[[ -9 -39  55  -4   5 -18 -37 -69]
 [-32 -17  37 -41   4 -11 -17 -54]
 [-24 -16  49 -34   3 -19 -24 -58]
 [ -4   8  30 -13  -3 -18 -12 -18]
 [-36 -27  20 -39   6  -5 -10 -49]
 [ -5  11  27 -18  -3 -16  -9 -16]
 [-10 -35  56  -6   4 -20 -36 -68]
 [ -6  11  27 -18  -3 -16  -9 -16]]
=>
[[ -6 -10  -5 -36  -4 -24 -32  -9]
 [ 11 -35  11 -27   8 -16 -17 -39]
 [ 27  56  27  20  30  49  37  55]
 [-18  -6 -18 -39 -13 -34 -41  -4]
 [ -3   4  -3   6  -3   3   4   5]
 [-16 -20 -16  -5 -18 -19 -11 -18]
 [ -9 -36  -9 -10 -12 -24 -17 -37]
 [-16 -68 -16 -49 -18 -58 -54 -69]]

[[ 39   3  27   8  -8  -1 -18 -22   8 -15  -6 -11]
 [  0 -30  23  -8 -64  42 -56 -38  66 -28  38  36]
 [ 29  -3  30  -9  -4  -3 -15 -15  -1 -20  -3 -16]
 [  7 -32  25 -21 -86  23 -58 -31  71 -31  42  25]
 [ 34   0  29  -5  -7  -2 -18 -18   0 -18  -6 -14]
 [ 31  -2  30 -18  -9  -2 -19 -16  -8 -19  -6 -16]]
=>
[[ 31  34   7  29   0  39]
 [ -2   0 -32  -3 -30   3]
 [ 30  29  25  30  23  27]
 [-18  -5 -21  -9  -8   8]
 [ -9  -7 -86  -4 -64  -8]
 [ -2  -2  23  -3  42  -1]
 [-19 -18 -58 -15 -56 -18]
 [-16 -18 -31 -15 -38 -22]
 [ -8   0  71  -1  66   8]
 [-19 -18 -31 -20 -28 -15]
 [ -6  -6  42  -3  38  -6]
 [-16 -14  25 -16  36 -11]]

[[ -3   8  62 -18 -33 -17 -69   0]
 [ 18  17  53 -41 -40  -8 -54   1]
 [  0  10  50 -28 -39   3 -61  -3]
 [ 16 -31  61 -35  -9 -19 -45  -6]]
=>
[[ 16   0  18  -3]
 [-31  10  17   8]
 [ 61  50  53  62]
 [-35 -28 -41 -18]
 [ -9 -39 -40 -33]
 [-19   3  -8 -17]
 [-45 -61 -54 -69]
 [ -6  -3   1   0]]

[[-85  50  66]
 [ 30 -40 -65]]
=>
[[ 30 -85]
 [-40  50]
 [-65  66]]

[[  8  28  -7  32  34 -13 -22  10 -18  79]
 [ 51 -20  -2  -9 -56  33  17  83 -29 -18]
 [-12 -59 -16  23  16   5  -4  41   9  -4]]
=>
[[-12  51   8]
 [-59 -20  28]
 [-16  -2  -7]
 [ 23  -9  32]
 [ 16 -56  34]
 [  5  33 -13]
 [ -4  17 -22]
 [ 41  83  10]
 [  9 -29 -18]
 [ -4 -18  79]]

[[ 20  12  -1  -5  19 -15  16  39 -30 -35 -44  27  37 -37 -35   7]
 [-27 -64  29  -3 -70  18   5  23   9 -24   5  -4  15  14 -49  23]]
=>
[[-27  20]
 [-64  12]
 [ 29  -1]
 [ -3  -5]
 [-70  19]
 [ 18 -15]
 [  5  16]
 [ 23  39]
 [  9 -30]
 [-24 -35]
 [  5 -44]
 [ -4  27]
 [ 15  37]
 [ 14 -37]
 [-49 -35]
 [ 23   7]]
---
[[ 22  -9  -1 -23]
 [ -4  -9  -1 -23]
 [  2  -9  -1 -23]
 [  2  85  -1 -23]]
=>
[[-23 -23 -23 -23]
 [ -1  -1  -1  -1]
 [ -9  -9  -9  85]
 [ 22  -4   2   2]]

[[ 12  35  44  22 -14  36   7  22 -42   0   8  17 -69  -1  15 -20]
 [ 28 -21  36  52  23 -12  12  18 -13  24 -15  16  -1 -48 -42  42]
 [ -6  35 -53  61   9 -24 -24   6  16  24  24 -28   8  42 -10  -4]
 [ -1 -26 -44   4 -35 -21 -10   1  16  46 -52 -35 -45 -14   9  19]
 [-61   5  22   0  -3  18 -16  28 -16 -58  37 -47 -10  17   1   6]]
=>
[[-20  42  -4  19   6]
 [ 15 -42 -10   9   1]
 [ -1 -48  42 -14  17]
 [-69  -1   8 -45 -10]
 [ 17  16 -28 -35 -47]
 [  8 -15  24 -52  37]
 [  0  24  24  46 -58]
 [-42 -13  16  16 -16]
 [ 22  18   6   1  28]
 [  7  12 -24 -10 -16]
 [ 36 -12 -24 -21  18]
 [-14  23   9 -35  -3]
 [ 22  52  61   4   0]
 [ 44  36 -53 -44  22]
 [ 35 -21  35 -26   5]
 [ 12  28  -6  -1 -61]]

[[ 68 -19]
 [ 61  -4]
 [-65 -21]
 [-28   6]
 [-23 -72]
 [-78 -44]
 [-85 -66]
 [-32   4]
 [ 66  -4]]
=>
[[-19  -4 -21   6 -72 -44 -66   4  -4]
 [ 68  61 -65 -28 -23 -78 -85 -32  66]]

[[-75 -24 -50 -12 -11 -38  -1  17  14  -1 -34  17 -28  23  -2  14]
 [ 25 -62 -36   5  47   3  24  14 -15  -1 -63  60   2  -8  26  36]
 [  0  -2 -27  -1 -14  38 -68  13  31   0  -6 -13  73   1 -16 -12]
 [ 19 -77  15  36   9  49 -26  25 -19   1  -8  24  -3  35  28  38]
 [  4 -35 -39 -24 -41  -9  15  -4 -11  -1 -40 -24  -7  13 -31 -17]]
=>
[[ 14  36 -12  38 -17]
 [ -2  26 -16  28 -31]
 [ 23  -8   1  35  13]
 [-28   2  73  -3  -7]
 [ 17  60 -13  24 -24]
 [-34 -63  -6  -8 -40]
 [ -1  -1   0   1  -1]
 [ 14 -15  31 -19 -11]
 [ 17  14  13  25  -4]
 [ -1  24 -68 -26  15]
 [-38   3  38  49  -9]
 [-11  47 -14   9 -41]
 [-12   5  -1  36 -24]
 [-50 -36 -27  15 -39]
 [-24 -62  -2 -77 -35]
 [-75  25   0  19   4]]

[[-11 -14  -9  65]
 [ 16  21  13  -1]]
=>
[[ 65  -1]
 [ -9  13]
 [-14  21]
 [-11  16]]

[[-52  68  -1  14 -18 -13   5]
 [ 21 -36 -14 -26  84  20 -18]
 [ 44 -41 -44 -34  30  31 -11]
 [-33 -34  -7 -17  72  33  17]
 [-38 -28  54  55  30  20  34]
 [-13  72 -27   9 -35 -49 -22]
 [-32  40  30   2  11 -61   0]
 [ 22  24 -74  31 -11  39  19]
 [-60  19  67  17 -18  -8  13]
 [ 34  41 -18  60 -33  10 -20]
 [ 43  37 -79 -35  -7 -16 -30]]
=>
[[  5 -18 -11  17  34 -22   0  19  13 -20 -30]
 [-13  20  31  33  20 -49 -61  39  -8  10 -16]
 [-18  84  30  72  30 -35  11 -11 -18 -33  -7]
 [ 14 -26 -34 -17  55   9   2  31  17  60 -35]
 [ -1 -14 -44  -7  54 -27  30 -74  67 -18 -79]
 [ 68 -36 -41 -34 -28  72  40  24  19  41  37]
 [-52  21  44 -33 -38 -13 -32  22 -60  34  43]]
